128 stands for zero in the data rows.
Some points, each followed by its number:
tensor([096, 187, 163, 088, 096, 145, 190, 249]) 0
tensor([146, 133, 085, 139, 119, 127, 133, 138]) 1
tensor([160, 076, 064, 156, 157, 103, 091, 116]) 2
tensor([144, 153, 095, 158, 161, 143, 051, 228]) 3
tensor([120, 146, 178, 078, 125, 156, 154, 109]) 4
tensor([156, 149, 179, 137, 095, 146, 174, 254]) 5
tensor([201, 163, 169, 072, 158, 164, 145, 124]) 6
tensor([103, 146, 166, 076, 078, 093, 147, 102]) 7
tensor([189, 127, 123, 064, 163, 115, 160, 054]) 8
tensor([096, 109, 159, 076, 089, 118, 173, 048]) 9
tensor([074, 197, 158, 088, 179, 184, 131, 146]) 10
tensor([140, 146, 115, 154, 103, 099, 129, 109]) 11
tensor([107, 113, 159, 124, 139, 131, 139, 107]) 12
tensor([095, 128, 163, 127, 176, 153, 172, 038]) 13
tensor([131, 157, 087, 143, 162, 109, 042, 211]) 14
tensor([086, 135, 152, 156, 119, 155, 187, 188]) 15
tensor([142, 096, 096, 161, 131, 079, 173, 215]) 16
tensor([160, 164, 130, 112, 151, 140, 112, 143]) 17
tensor([135, 085, 116, 157, 120, 211, 163, 058]) 18
tensor([161, 057, 088, 170, 182, 161, 047, 221]) 19
tensor([138, 147, 080, 137, 103, 114, 052, 178]) 20
tensor([101, 178, 176, 096, 102, 132, 121, 140]) 21
tensor([194, 106, 082, 191, 121, 089, 090, 077]) 22
tensor([143, 145, 079, 156, 108, 100, 129, 159]) 23
tensor([116, 050, 105, 150, 126, 148, 074, 196]) 24
tensor([163, 124, 159, 106, 152, 123, 161, 145]) 25
tensor([142, 146, 099, 160, 089, 160, 110, 132]) 26
tensor([137, 070, 133, 172, 169, 157, 079, 238]) 27
tensor([052, 138, 163, 087, 125, 141, 171, 047]) 28
tensor([046, 137, 088, 147, 100, 138, 145, 113]) 29
tensor([100, 175, 141, 071, 168, 165, 116, 126]) 30
tensor([138, 167, 151, 068, 175, 144, 121, 160]) 31
tensor([114, 131, 195, 149, 115, 151, 169, 071]) 32
tensor([067, 151, 153, 097, 120, 142, 172, 085]) 33
tensor([141, 145, 099, 157, 145, 131, 050, 212]) 34
tensor([146, 106, 092, 162, 102, 121, 132, 109]) 35
tensor([139, 118, 114, 182, 156, 132, 015, 223]) 36
tensor([172, 143, 093, 142, 094, 152, 168, 118]) 37
tensor([082, 142, 154, 116, 169, 122, 107, 089]) 38
tensor([115, 161, 095, 170, 121, 169, 139, 118]) 39
tensor([084, 121, 102, 171, 180, 096, 008, 247]) 40
tensor([144, 072, 092, 159, 118, 091, 138, 155]) 41
tensor([152, 137, 112, 146, 122, 102, 118, 165]) 42
tensor([084, 172, 163, 083, 120, 161, 117, 088]) 43
tensor([086, 119, 194, 088, 130, 139, 128, 084]) 44
tensor([151, 152, 091, 136, 114, 137, 146, 109]) 45
tensor([091, 143, 163, 089, 141, 164, 141, 057]) 46
tensor([097, 130, 164, 083, 150, 128, 090, 052]) 47
tensor([081, 141, 140, 077, 131, 113, 152, 066]) 48
tensor([130, 139, 161, 087, 125, 156, 145, 112]) 49
tensor([135, 152, 183, 125, 161, 141, 093, 135]) 50
tensor([148, 144, 096, 157, 108, 113, 117, 154]) 51
tensor([117, 126, 134, 114, 077, 109, 180, 088]) 52
tensor([098, 137, 151, 089, 080, 145, 168, 047]) 53
tensor([094, 146, 158, 096, 110, 175, 187, 014]) 54
New points follow, each followed by the numbers of its five nearest points above, looking only along the 2 directions in which the numbered points spread most, nearest first.
tensor([179, 103, 150, 110, 117, 136, 184, 056]) 8 18 52 13 9
tensor([175, 098, 063, 172, 136, 144, 054, 222]) 19 36 27 34 24
tensor([100, 160, 165, 088, 166, 144, 127, 163]) 31 30 21 10 15
tensor([132, 074, 093, 165, 082, 165, 126, 112]) 35 11 37 45 41
tensor([113, 109, 160, 091, 138, 106, 171, 057]) 13 32 53 9 48
tensor([106, 197, 176, 030, 149, 105, 135, 133]) 10 30 21 43 4
tensor([125, 132, 179, 147, 116, 086, 153, 080]) 52 8 47 29 32
tensor([144, 127, 103, 153, 132, 117, 144, 117]) 11 37 45 1 26
tensor([167, 140, 051, 148, 109, 119, 129, 094]) 35 37 22 11 2
tensor([146, 076, 084, 168, 106, 138, 192, 050]) 18 8 35 37 52
tensor([157, 083, 094, 164, 128, 143, 178, 048]) 18 8 35 37 52
tensor([116, 117, 184, 121, 110, 094, 186, 253]) 5 31 15 0 50
tensor([148, 081, 099, 174, 125, 173, 174, 059]) 18 35 37 8 45
tensor([139, 116, 176, 062, 127, 153, 118, 086]) 7 47 49 44 4
tensor([094, 136, 111, 149, 185, 152, 177, 048]) 8 52 18 32 13
tensor([184, 164, 170, 120, 095, 116, 184, 238]) 5 15 31 50 17
tensor([157, 099, 079, 151, 126, 151, 188, 056]) 18 8 37 35 52
tensor([130, 142, 169, 084, 131, 145, 145, 110]) 49 4 38 7 6
tensor([127, 144, 146, 097, 139, 147, 165, 044]) 13 53 9 32 48
tensor([193, 060, 102, 159, 083, 086, 051, 206]) 19 24 20 16 36
tensor([185, 047, 154, 125, 150, 162, 197, 043]) 18 8 52 9 13
tensor([076, 118, 158, 102, 113, 089, 139, 120]) 38 12 49 6 25
tensor([120, 104, 078, 161, 165, 147, 198, 053]) 18 8 52 37 45
tensor([132, 193, 120, 173, 157, 149, 154, 016]) 8 18 52 13 9
tensor([160, 116, 122, 142, 142, 102, 178, 028]) 18 8 52 9 13
tensor([136, 114, 110, 165, 173, 098, 030, 230]) 36 27 3 40 14
tensor([047, 143, 155, 124, 111, 114, 086, 058]) 47 32 7 48 52
tensor([169, 072, 098, 150, 162, 118, 013, 209]) 19 36 27 34 14
tensor([133, 121, 168, 118, 152, 155, 180, 050]) 13 53 9 32 48
tensor([148, 071, 082, 160, 117, 113, 047, 216]) 19 24 36 34 20
tensor([133, 153, 163, 082, 121, 150, 146, 108]) 49 4 7 44 43
tensor([089, 161, 157, 085, 162, 152, 121, 160]) 31 30 21 10 15
tensor([129, 141, 102, 150, 101, 161, 200, 242]) 5 17 15 42 50
tensor([094, 136, 165, 131, 103, 113, 175, 054]) 13 53 9 32 48
tensor([124, 117, 095, 172, 139, 085, 165, 063]) 18 35 37 45 11
tensor([139, 123, 165, 119, 143, 158, 176, 049]) 13 53 9 32 8
tensor([147, 081, 095, 144, 153, 102, 044, 212]) 19 34 36 27 14
tensor([139, 084, 096, 160, 114, 142, 151, 119]) 35 11 37 45 1
tensor([127, 144, 161, 119, 174, 148, 151, 112]) 38 49 6 12 25
tensor([150, 103, 101, 141, 133, 151, 173, 052]) 18 8 52 37 45
tensor([193, 148, 089, 160, 143, 167, 046, 233]) 36 27 3 14 34
tensor([147, 151, 167, 122, 107, 122, 118, 107]) 12 38 29 25 49
tensor([154, 076, 057, 146, 096, 126, 037, 221]) 19 36 24 34 27
tensor([152, 078, 095, 156, 143, 125, 044, 207]) 19 24 34 36 27
tensor([049, 155, 098, 170, 105, 149, 150, 121]) 29 12 39 25 38
tensor([091, 126, 112, 159, 191, 157, 178, 049]) 8 52 18 32 13
tensor([133, 122, 086, 190, 109, 055, 073, 049]) 22 35 2 41 37
tensor([159, 079, 096, 146, 129, 159, 176, 065]) 18 37 8 35 45
